In the rows, zero is written as 100.
One turn moves every row onto another: examples first, then more rows asked:
z_207: 118, 113, 97, 82, 87, 106, 89, 101, 124, 116, 107, 122, 107, 126, 121, 100, 94, 88, 94, 102, 81, 82, 127, 97, 93, 92, 104, 140, 89, 101
z_223: 80, 95, 79, 97, 114, 126, 96, 108, 102, 121, 92, 110, 95, 95, 116, 99, 117, 101, 114, 99, 94, 90, 121, 101, 81, 118, 97, 96, 108, 110
z_370: 92, 94, 75, 82, 124, 94, 72, 94, 106, 111, 120, 106, 116, 95, 94, 65, 109, 90, 103, 103, 101, 99, 108, 83, 99, 110, 95, 87, 97, 109
z_563: 96, 102, 85, 105, 112, 89, 90, 102, 90, 89, 86, 119, 98, 95, 94, 123, 130, 98, 88, 129, 103, 79, 107, 114, 109, 113, 105, 92, 74, 121
z_878: 130, 113, 102, 77, 107, 77, 90, 105, 104, 116, 124, 101, 124, 125, 85, 79, 102, 90, 97, 107, 94, 86, 110, 91, 111, 90, 96, 117, 109, 115
z_478: 125, 118, 113, 105, 90, 91, 77, 91, 99, 97, 108, 108, 111, 133, 113, 92, 120, 98, 107, 110, 104, 95, 137, 125, 77, 105, 88, 96, 81, 83
z_88: 126, 116, 110, 113, 101, 94, 80, 116, 96, 95, 113, 98, 108, 139, 101, 94, 97, 100, 121, 114, 107, 92, 113, 132, 78, 104, 108, 90, 89, 91
z_469: 80, 121, 106, 86, 113, 76, 93, 91, 123, 104, 94, 130, 111, 97, 90, 104, 78, 76, 110, 115, 99, 97, 103, 112, 108, 107, 121, 95, 69, 109
z_62: 122, 103, 112, 106, 97, 78, 88, 122, 112, 107, 129, 108, 112, 133, 115, 107, 94, 92, 122, 94, 113, 103, 97, 121, 74, 91, 96, 93, 95, 95
z_505: 120, 100, 110, 102, 89, 77, 94, 94, 113, 106, 123, 105, 112, 126, 124, 111, 119, 97, 111, 90, 112, 106, 122, 119, 70, 95, 78, 99, 87, 86
z_508: 81, 121, 121, 84, 99, 117, 85, 94, 113, 114, 95, 109, 92, 106, 124, 110, 101, 95, 82, 95, 101, 84, 109, 79, 78, 100, 122, 107, 107, 97
z_73: 89, 103, 105, 81, 124, 84, 91, 76, 109, 95, 115, 78, 103, 105, 99, 91, 107, 108, 88, 94, 118, 90, 100, 79, 80, 102, 130, 97, 86, 101
z_915: 97, 103, 85, 105, 110, 83, 88, 97, 92, 89, 89, 114, 98, 90, 91, 121, 124, 102, 83, 122, 104, 81, 107, 116, 112, 109, 105, 89, 75, 128
z_330: 116, 81, 79, 86, 98, 102, 108, 103, 94, 118, 99, 97, 110, 115, 91, 96, 117, 116, 123, 97, 95, 91, 124, 129, 92, 118, 112, 126, 102, 95
z_488: 103, 94, 114, 91, 117, 93, 127, 77, 119, 83, 107, 116, 114, 94, 106, 112, 75, 99, 101, 82, 105, 121, 106, 106, 83, 128, 114, 108, 96, 105
z_788: 111, 86, 121, 99, 91, 101, 89, 87, 95, 86, 100, 141, 110, 95, 104, 105, 115, 97, 60, 93, 94, 102, 103, 99, 93, 119, 93, 107, 108, 115
z_483: 100, 96, 110, 98, 113, 96, 126, 75, 117, 86, 102, 124, 118, 96, 106, 112, 74, 98, 105, 79, 102, 116, 110, 101, 85, 129, 118, 106, 96, 109
z_795: 84, 121, 104, 83, 116, 79, 92, 95, 117, 106, 99, 128, 113, 97, 90, 104, 78, 75, 114, 123, 98, 106, 101, 110, 112, 111, 119, 97, 69, 102
z_937: 111, 86, 115, 106, 90, 101, 86, 88, 90, 91, 103, 140, 112, 92, 103, 105, 110, 101, 64, 90, 93, 105, 106, 95, 101, 122, 98, 103, 108, 121
z_714: 105, 94, 113, 94, 105, 76, 115, 96, 104, 106, 112, 78, 93, 124, 98, 104, 119, 106, 107, 95, 89, 90, 109, 106, 78, 87, 121, 132, 75, 114

z_483 -> z_937
z_370 -> z_73
z_878 -> z_714
Now these:
z_478 -> z_88
z_563 -> z_795

